(in the rows, 128 means zero)
X: rows in 3 groups, each row roughly a mix of its group's directions:
X (117 x 10):
[[120 130 106 120 177 140 176 148 114 127]
 [176  99 161 152 156 149 136 120 124 124]
 [118  98 123 157 141 158 114 171 135  96]
 [123 132 134 109  85 132 181 128 156 143]
 [157 132 123 101 119 120 160  79  97 134]
 [142  73 128 131 121 108 166 135 135 157]
 [157 105  83 136 112 119 126 142 130  82]
 [ 77 153  93 140 124 114 142 109 150 145]
 [143 117 129 148  99 126 158 155 143 180]
 [155 122 173 127 109 148 132 116 124 177]
 [160 125 137 146 106 142  83 161 128  97]
 [112 137 141 104 111 170 125  89 162 111]
 [130 140 101 126 173  89 139 152 102 110]
 [121  94 140 106 144 131 168  91 127 160]
 [117 129 196 141 144 132 140 114 119 107]
 [103 119 120 114 117  77  95 120 119  92]
 [153 157 156 119  81 159 107 131 134 121]
 [116 169 106 128 110 124 135 179 100 127]
 [103 148 157 148 132  93 133  95 144  93]
 [138 112 148  90  96 166 132  92 139 125]
 [146 101 120 169 149 123  79 136 111 119]
 [105 138 107 120 140  89 153  88 135  95]
 [141 126 128 138 168  91 124  79 128 107]
 [114 109 154 154 113 106  93 152 153 160]
 [138 121  88 125 172  89 136 144 111 111]
 [104 100 149 115 151 150 137 156 144 173]
 [114 138 187 106 119 129 125 101 139 158]
 [ 84 139 138 107 180 122 155 120 122 132]
 [152 160  83 144  86 110 128 133 133 118]
 [120 135 128  79 147 105 174 118 116 146]
 [ 77 109 118 154 169 116 110 125 137 141]
 [103  84 115 102 153  91 136 142 109 140]
 [161 135 163 153 118  89 117 158 145 114]
 [174 150 156 152 106 122 118 132  99 154]
 [142 115 150 143 115 159 113  77 126 161]
 [103 151  79 111 135 108 145 107 161 129]
 [112 132 106 122  96 141 156 146 163  86]
 [103 105 162 133 120 109  79 157 129 119]
 [126 145  85 125  98  84 105 145 132 145]
 [147 147 157 124 155 142 171 111  92 115]
 [123 117  99 114  92  89 113  91 146 141]
 [173 107 111 124 151 163 114 158 124 106]
 [121 140  97 160 117 111 178 113 139 154]
 [106 109 108 137  99 159 129 159 167 150]
 [165 128 122 164 143 163 147 165 111 128]
 [156 131 147 105  99 182 110 122 121 146]
 [136 132 172 177 133  98 154 125 130 139]
 [139 106 157 135 137 166 151 107 110  85]
 [143 154 162 163 142 135 172 150 121 139]
 [142  79 124 142 176 115 122 139 108 113]
 [163 115 127 159 147 129 176 120  97 120]
 [101 124 158 129 141 148 137  67 117 131]
 [117 119 173 128 103 137 145 171 156 143]
 [ 76 112 141 120 159 128 130 151 108  96]
 [133 154 121 158 144 139 131 142 117  67]
 [101 141  79 158 128 120 135 140 148  93]
 [107 161 142 158 136 157  84 103 126 132]
 [177 131 118 133  94 146 114 133 114 168]
 [163 185 128 127  98 118 118 136 106 128]
 [151 157 148 101  95 130  85 110 135 110]
 [ 94 163 110 145 134 138 154 144 149  88]
 [129 108 105  85 118 152  94 160 113 144]
 [120 148 164 103  99 131 114  78 144 126]
 [135 124 113 136  90 110  75 150 138 152]
 [122 148 115  96 121 125  91  78 136 105]
 [111 105 133  78  96 154 128 143 123 157]
 [ 89 124 130  85 128 122 133  97 163 148]
 [ 90 141 140 142 121  80 132  92 149 131]
 [122 146 146 123 155 115 149 115  94  76]
 [111 159  94 125 100  97 153 158 148 127]
 [141 161  96 115  93 107 115  86 139 124]
 [130 100 143 139 163 101 139 181 120 128]
 [136 138 118 189 130 102 141 138 156 148]
 [166 150 121 179 119 113 118 156 111 128]
 [118  72 138 162 140 107 143 143 138 150]
 [115 111  82 115 114 155 128 118 175 140]
 [165 113 136 150  82 158 102 130 138 115]
 [100 152 138  80 135 123 126 164 135  98]
 [120 159 133 108  95  98 138  93 114 163]
 [138 148 129 127 151 132  68 106  97 127]
 [ 92 169  82 117 130 136 115 115 116 107]
 [110 119 149 120 128  79 123  80 149 130]
 [129 107 158 150 114  92 153 121 152 167]
 [137 140 143 120 107 140 158  98 100 177]
 [115  91 117 108 161 112 132  77 136 130]
 [147 103 148 106 111 179 101 146 143 118]
 [118 128 136 128 139 114 122  92 115 192]
 [140 116  76 171 130 121 137  95 123 122]
 [120  87 152 119 181 127 134 114 109 145]
 [ 89 137 107 119 124  67 129 119 143 130]
 [118  86  95 106 151  94 136 110 148 142]
 [121 134 148 150 156 172 142 142  88 108]
 [166 131 130 136 128 184 144 130  99 146]
 [143  95 170 106  99 115 130 122 146 163]
 [162 106 140  98 140  81 122  96 130 134]
 [149  70 154  99 119 138 134 147 134 115]
 [ 82 105 173 111 153 123 121 139 130 110]
 [132 151 115 141 136  81 107  91 152 104]
 [129  99 115 118 142 151 171  92 122  94]
 [131 127  91  87 142 102 114  90 104 135]
 [167 115 126 138 165 132 106  95 139  94]
 [140 133 179 152  99 129 138 168 128 141]
 [ 92 105 160 169 134 124 158 125 145 146]
 [122 166 108 148 126 152 131  71 125 126]
 [132 152 141  92  83 151  91 119 133 123]
 [114 111 119  93 106 134  71 128 141 109]
 [114 149 117 129 118  90 168 169 141 147]
 [109 104 168  86 130 135 102 132  98 113]
 [145 119 149 115 101 168 134  98 147 166]
 [103 125 104 131 143  93 171 165 141 120]
 [140 113 122 109 120 186 152  95 139 120]
 [147 117 126 165 110 160  82 103 130 117]
 [183 118 137 120 116 124 135  90 132 163]
 [116 125  82 122 157 116 147 137 111  82]
 [102 124 108  79 128 100 108  91 136 123]
 [122 150 158 142  85  89 119 148 153 135]
 [ 75 127 142 165 142 158 146 142 125 116]]
one row of each group, then the others: which group is each in?
[145 151 158 109 119 144 142  81 104 101]
Q
[141 144 120 117 101 133  88 162 134  84]
U
[ 98 151 160 130  99 168 121 157 112 119]
E

[ 83 181 133 102 137 134 112 115 131 131]
U
[103  92 116 128 143 130 159 177 119 147]
E
[137  91 149 120 131 173 110 165 107 130]
Q
[136 126  90 163 141 125 175 117 155 140]
Q
[102 100 137 125  95 131  93 113 173 134]
Q
[116  96 116 111 169  78 128 121 130 111]
E
[ 76 105 105 146 127 136 135 132 167 109]
U
[152 170 141 114 138 177 136 145 112 143]
Q
[109 159 161 157 110  80 127 121 139 123]
E
[139 170 108 116 125  88 115  86 119 120]
E
[159 101  93 145 118 124  91  93 114 129]
U
